Here are some points:
[ -8 -23 -27 -28 -33 -31 -25 -13  13  34   1 -27 -12  33  20  -5]
[-11 -10  13  59  65  14 -25 -25 -26 -31 -34 -41 -61 -62 -47 -20]
[  9  58  87  28 -18 -30 -25 -23 -25 -30 -34 -40 -61 -65 -44 -23]
[-10 -18 -33 -22 -27 -30 -19   7  63 127  51 -32 -66 -66 -44 -21]
[-12 -16 -23 -27 -28  -5  35  25 -13  -2  34   7 -57 -61 -47 -17]
[-12 -20 -20 -23 -31 -30 -22   7  38  12 -24 -16  10  19 -18 -15]
[-14 -10 -25 -20 -35 -24 -24 -29 -25 -31   5 126 111  -1 -33 -25]
[-15 -14 -31 -23 -35 -38 -29 -20 -11  -9  23  21  15  38  64  39]
[-13 -18 -21 -23  -8  35  28  -1  29  29 -15 -44 -54 -66 -44 -22]
[-16 -21 -24 -25 -30 -29 -25 -32 -26 -23 -31   6 100 127  62  21]
[-11 -13 -25 -23 -22 -32 -16 -30 -27 -28 -25   9  99 127  80  34]
[-11 -16  -1  44  60  43  -8 -24 -29 -27 -35 -40 -59 -58 -40 -20]
[-11 -13 -23 -32 -40 -25 -24 -28 -23 -22 -21   9 118 122  42  11]
[-15 -23 -39 -37 -36 -24 -32  -7  -2  63 127 127  77  34 -12  -5]
[-11 -12  -1  25  51  56  41  55  78  98  77  13 -34 -63 -42 -27]
[-16 -21 -22 -31 -34 -30 -29 -17  -7  26  24 -13  -7  31  49  14]
[ -3 -11 -20 -27 -26 -29 -34 -27 -26 -29 -29  29 126 100  32   0]
[-11 -16 -29 -26  -1  42  23   2  33  18 -26 -41 -59 -59 -44 -24]
[-11 -16   5  48  66  38 -14 -26 -27 -29 -33 -39 -58 -59 -41 -21]
[-12 -13  11  58  68  23 -24 -25 -30 -29 -32 -46 -58 -62 -41 -19]
[ 69  50   4 -22 -28 -34 -31 -27 -30 -32 -36 -43 -57 -62 -43 -22]
[ -9   5  59  80  15 -23 -26 -33 -30 -30 -33 -40 -59 -63 -47 -17]
[-10 -19 -27 -25 -29 -29   2  43   7 -22 -12  31  -2 -50 -40 -22]
[-14 -15 -22 -32 -26 -31 -33  -8  18  33  -7 -26  -8  36  13 -10]
[-14 -19 -26 -28 -32 -32 -22  -9  27  28 -14 -32   5  19  13  -9]
[ -8 -18 -27 -27 -25 -20   8  38   6 -21  -2  27  -8 -55 -44 -23]
[ 69  51  -1 -21 -32 -30 -29 -25 -26 -30 -31 -44 -61 -61 -45 -17]
[-10 -26 -18 -18 -27 -25 -10 -14   4  41  85  94 107 102  69  15]
[-13 -16 -22 -26 -28 -23  19  45  -1 -19   8  32 -24 -56 -44 -24]
[-22 -16 -24 -40 -28  -7  -7  36  86  90  58  33  33  65  57  42]
[-13 -21 -25 -23  -2  40  19   3  35  13 -29 -44 -58 -64 -43 -21]
[-15 -19 -35 -26 -28 -40 -34 -33 -15 -13  18  73 127 127  97  31]
[-23 -24 -25 -29 -28 -19 -29 -22 -32 -21 -11  18 108 127 104  29]
[-15  -3  45  83  28 -20 -28 -27 -24 -30 -32 -42 -61 -61 -45 -22]
[-18 -18 -23 -24 -28 -30 -35 -17  -3  28  19 -26 -18  32  49  26]
[-12 -15  -4  23  74 111 107  73  23 -10 -24 -42 -58 -62 -44 -21]
[-14 -16 -24 -29 -33 -24 -27 -39 -29 -36 -30   7 122 127  39   1]
[-15 -11  13  55  67  20 -20 -26 -32 -26 -29 -46 -60 -63 -44 -20]
[ -8  -4  10  37  56  77 100 108  80  27 -13 -36 -61 -62 -45 -15]
[ 66  57   2 -20 -28 -30 -29 -27 -27 -31 -30 -42 -56 -66 -44 -18]
[ -7   6  41  77 101  80  31  -1 -22 -19  -7  17  30  41  39  28]
[ -7 -14 -12   9  46  89  94  66  28 -11 -17  -5  20  59  71  57]
[ -8 -22 -25 -21 -29 -26  -2  54  75  90  80  43  28  56  77  52]
[ -8 -23 -26 -31 -28 -26 -23  16  46   4 -25  -6  24   1 -34 -19]
[-10 -22 -25 -27 -25  14  44   6  -8  26  31 -29 -58 -59 -41 -21]
[ 29  48  83  86  47  10 -16 -23 -22 -24 -16   6  37  69  76  48]
[ 66  56   4 -25 -27 -31 -29 -29 -31 -32 -34 -39 -55 -64 -46 -17]
[ 53  88 107  89  45   5 -20 -23 -29 -31 -32 -42 -59 -62 -46 -22]
[-16 -12 -22 -26 -30 -35 -21  13  43   3 -25 -15  24   2 -29 -20]
[-12 -11 -27 -36 -29 -27 -25 -28 -32 -25   6 112 101   5 -32 -28]
[101  76  32  -4 -23 -30 -28 -28 -29 -31 -34 -42 -61 -62 -45 -19]
[ 66  45  -2 -22 -27 -33 -29 -29 -29 -30 -35 -42 -56 -59 -42 -19]
[ 36  83  56  -9 -26 -32 -30 -27 -30 -30 -33 -43 -60 -63 -46 -21]
[-11 -11  17  62  65  14 -23 -28 -29 -33 -32 -46 -63 -63 -47 -20]
[ 63  41  -1 -25 -33 -29 -28 -24 -27 -31 -33 -41 -58 -60 -44 -19]
[ -7 -27 -18 -36 -27 -25 -28 -25 -33 -27 -29  11 106 127  94  25]
[-10 -18 -22 -26 -26 -28 -24 -18  27  36  -1 -29 -13  36  30  -2]
[-17 -29 -25 -22 -23   1  53  95  98  75  48  26  15  10  -1  -2]
[ 70  51   3 -22 -29 -31 -29 -25 -28 -34 -34 -40 -58 -61 -46 -21]
[-18 -18 -20 -26 -16  17  68 110 115 104  77  37 -14 -48 -48 -21]
[ -2  14  44  82 109 107  77  28  -9 -26 -33 -42 -58 -61 -43 -19]
[ -9 -23 -28 -21 -35 -32 -27 -29 -26 -22  -6  28 109 127  90  20]
[ 38  72  89  77  40   4 -15 -27 -26 -31 -32 -42 -60 -64 -44 -22]
Then 10 other points, each followed by its number:
[ -4 -20 -28 -28 -28 -27 -32 -26 -24 -29 -25  -5  98 127  71  26] 0
[-11 -22 -30 -34 -28 -25 -29 -22 -36 -40 -27   0 104 127  76  18] 1
[ -7 -18 -20 -24 -39 -33 -29 -20  14  29  21 -21 -13  32  50  13] 2
[ 39  81  55  -7 -27 -30 -27 -23 -28 -33 -32 -43 -57 -61 -41 -22] 3
[-12 -18 -15 -20  -9  30  73 107 109  92  79  47  -1 -40 -35  -9] 4
[-15 -18 -28 -18 -29 -19 -18 -28 -24 -31 -20   1 101 127  68  18] 5
[ -9   1  28  67  92  85  48   7 -17 -25 -22 -10  22  61  82  68] 6
[  5  32  67  96  80  44   6 -14 -26 -24 -20  -7  21  60  84  73] 7
[-21 -19 -25 -29 -28 -29 -28 -27   3  23  19 -24   0  28  37   7] 8
[-10 -22 -24 -37 -27 -36 -33 -32 -19 -22  15 126  82 -18 -46 -14] 9
Which three of these numbered points are nearest to each point below, ignoring the 3 directions in which the first points spread most? Their numbers follow each, nearest first.
[-14 -19 -31 -14 -11  23  71  98  95  87  79  53  10 -33 -29  -8] > 4 3 6
[-10 -17 -23 -11  29  36  20  38   1 -25 -34 -40 -58 -62 -44 -21] > 1 0 5
[ -6 -21 -31 -26 -23 -22 -25 -32 -25 -22 -20  41 127  70  11 -11] > 5 1 4
[-11 -22 -21 -25 -31 -35 -34 -37 -33 -27  26 127  85 -22 -40 -23] > 9 4 3
[ 36  82  54  -4 -26 -31 -32 -27 -29 -32 -31 -41 -58 -60 -43 -18] > 3 4 7
[-11 -22 -25 -30 -31 -41 -29 -18 -13  10  28   7   4  31  62  33] > 2 8 6
[-14 -20 -23 -14  27  37  18  34   6 -28 -33 -47 -61 -62 -43 -22] > 1 0 5
[-14 -25 -18 -29 -28 -30   0  44  97  89 -12 -36 -62 -63 -39 -26] > 0 2 8
[ 10  33  73  95  82  44   4 -16 -27 -29 -27  -8  23  63  83  73] > 7 6 3
[ -8  -9  18  62  65   7 -27 -26 -26 -28 -35 -40 -62 -65 -44 -16] > 8 5 0
[ -3   4  27  64  92  81  36   1 -20 -25 -18  -7  26  56  78  65] > 6 7 3
[-11 -23 -27 -30 -29 -30 -29 -23  11  34  10 -19  -8  26  38   4] > 8 2 0
[-14 -17 -28 -17 -35 -25 -36 -25 -29 -32  14 127 112  -7 -29 -29] > 9 4 3
[-14 -11  -2  26  65  94  82  41   4 -17 -17  -6  22  58  75  59] > 6 1 0
[-15 -19 -17 -26 -37 -35 -36 -25 -25 -26 -28   6 105 127  84  22] > 0 5 1
[-15 -18 -18 -15 -12  29  72 102  96  75  79  62   6 -35 -28 -13] > 4 3 6
[-13 -12 -26 -25 -24 -32 -39 -32 -23 -34 -27  14 110 126  42   1] > 5 1 0
[-16 -19 -31 -23 -30 -27 -25 -21  -7  26  26  -4 -18  33  51  27] > 2 8 6
[ 12  37  74  95  79  41   0 -16 -25 -29 -22 -12  20  55  81  72] > 7 6 3
[-12 -23 -17 -30 -25 -26 -28  -8  30  31 -23 -31   6  26   3  -5] > 0 5 8
[-18 -23 -23 -28 -24 -32 -35 -14  16  33   0 -25 -13  30  22  -3] > 8 2 0
[ -3 -26 -28 -26 -34 -30 -18 -22 -24 -24  37 127  52 -34 -43 -16] > 9 4 3
[ 20  47  87  98  73  30  -1 -19 -23 -27 -16  -7  25  60  81  72] > 7 3 6
[-13 -22 -23 -25 -32 -25 -33 -36 -28 -36 -37   6 100 127  86  36] > 0 1 5
[-10 -15  -2  23  62  89  88  48   9 -18 -16  -5  17  59  73  58] > 6 1 0
[-15 -10 -23 -30 -27 -33 -26 -34 -31 -32 -21  22 127 103  18  -4] > 5 1 0
[ 24  57  93  95  59  21 -10 -24 -26 -27 -20 -10  24  59  86  75] > 7 3 6
[ -5 -19 -22 -28 -27 -30 -33 -28 -30 -28  42 127  65 -39 -47 -17] > 9 4 3
[-11 -13  -5  30  66  92  79  41   1 -18 -19 -10  24  60  79  64] > 6 0 1
[ -4 -18 -29 -28 -26 -29 -25 -23 -25 -23 -10 111 115   4 -29 -22] > 9 4 5
[-18 -13 -28 -27 -32 -31 -20 -31 -31 -27  -5  97 119  14 -24 -28] > 9 4 5
[-15 -24 -23 -16   0  43  86  96  64  51  65  65  31  -9 -19  -7] > 4 3 5
[ -9 -20 -20 -31 -24 -26 -27 -20 -13   7  31   6 -12  36  53  33] > 2 8 6
[-12 -27 -27 -30 -35 -35 -31 -21 -11  21  30  -5 -12  34  55  25] > 2 8 6
[ 36  83  50  -7 -27 -26 -26 -27 -28 -28 -35 -42 -61 -61 -40 -18] > 3 4 6
[ 42  81  42 -10 -27 -31 -28 -28 -27 -28 -34 -42 -62 -64 -43 -22] > 3 4 6
[-19 -20 -19 -11  23  65  90  73  45  21  36  59  48  11  -5  -6] > 4 3 5
[-12 -16 -20 -21   9  46  93  92  60  38  55  66  33   9 -20  -6] > 4 3 5
[-13 -18 -20   6  43  40  39  10 -21 -32 -33 -45 -61 -62 -47 -19] > 1 5 0
[ -9 -15 -18 -20 -30 -34 -27 -32  -3  29  25 -14 -11  31  45  19] > 2 8 6
[ 69  55   8 -22 -30 -29 -31 -26 -29 -35 -33 -41 -63 -61 -45 -20] > 6 0 3
[-11 -19 -18   2  41  36  36  25 -19 -29 -35 -43 -58 -62 -43 -19] > 1 5 0
[ -8 -21 -28 -31 -25 -31 -24   8  35  14 -23 -24  10  24  -6 -20] > 0 5 1
[-10 -16 -22 -28 -28 -29 -35 -28 -31 -28 -24   6 100 127  78  20] > 0 1 5
[ -4 -12 -26 -29 -24 -35 -32 -25 -17  -7  15  34  46  59  65  40] > 6 8 2
[ -2 -17 -26 -31 -28 -43 -29 -33 -28 -23  -6  18 110 127  99  30] > 0 5 1
[ -2 -20 -38 -32 -46 -24 -32 -20 -17  -2  44  92 108  81  39   4] > 4 9 3
[ 32  82  54  -5 -28 -31 -30 -27 -30 -31 -34 -43 -54 -59 -46 -21] > 3 4 6
[ 40  79  47  -6 -28 -29 -29 -30 -23 -30 -35 -44 -56 -63 -43 -20] > 3 4 6
[ -8 -23 -18   0  42  33  37  23 -16 -27 -35 -46 -59 -62 -45 -19] > 1 5 0
[-12 -17 -13 -26 -39 -27 -26 -22 -31 -24  14 127  93  -8 -42 -17] > 9 4 3
[-20 -20 -24 -25 -28 -32 -31 -27 -22  30  76 126 117  38  18 -12] > 9 4 3
[-12 -22 -21 -30 -19  21  42   3   1  37  13 -32 -55 -58 -45 -21] > 5 1 0
[ -7 -19 -25 -26 -31 -26 -29 -31 -12  19  21  -8 -13  27  57  13] > 2 8 6
[ 35  71  97  82  44   0 -17 -27 -29 -27 -22  -2  21  61  83  76] > 7 3 6
[-18 -22 -27 -21  -4  36  64 106 120  97  82  32 -21 -46 -47 -23] > 4 3 5
[ 36  75  93  83  40   6 -14 -25 -25 -27 -22  -1  22  60  84  74] > 7 3 6
[ -3  12  40  81  91  74  30   2 -18 -22 -23  -9  27  54  79  67] > 6 7 3
[-13 -20 -26 -29 -16  29  40  -1  13  44   0 -42 -61 -65 -45 -17] > 5 1 0
[-13 -14 -22 -26 -23 -24 -35 -29 -21 -33 -24  15  94 127  75  23] > 0 5 1
[ 43  83  40 -14 -31 -30 -31 -27 -29 -34 -32 -41 -60 -64 -42 -17] > 3 4 6
[-13 -17 -21   2  40  37  35  25 -18 -34 -33 -43 -57 -66 -45 -18] > 1 5 0
[-12   5  28  67  67  52  15 -11 -21 -14  15  54  70  43  13   7] > 4 9 3
[-13 -20 -23 -38 -25 -31 -24 -17  -3  36  12 -18  -6  24  39   9] > 8 2 0
[-11 -14 -25 -20 -29 -25 -29 -24 -24 -32 -24   3 102 127  82  22] > 0 5 1
[-15 -12 -15 -24 -20 -32 -14  28  87  97  81  43  33  73  62  50] > 7 2 3
[-10 -22 -25 -28 -24   9  34  65  96   7 -29 -43 -59 -61 -43 -20] > 0 1 5
[-10 -17 -21   4  44  36  41  15 -21 -30 -33 -44 -60 -62 -43 -19] > 1 5 0
[-13 -21 -20 -30 -30 -30 -14  20  40  -2 -23 -15  22  -7 -34 -24] > 5 1 0
[ 19  70  77   6 -25 -32 -24 -27 -30 -33 -34 -44 -63 -64 -46 -19] > 3 4 7
[-12 -16 -26 -28 -32 -29 -16 -32 -22  -1  17  40  30  52  65  35] > 6 8 2
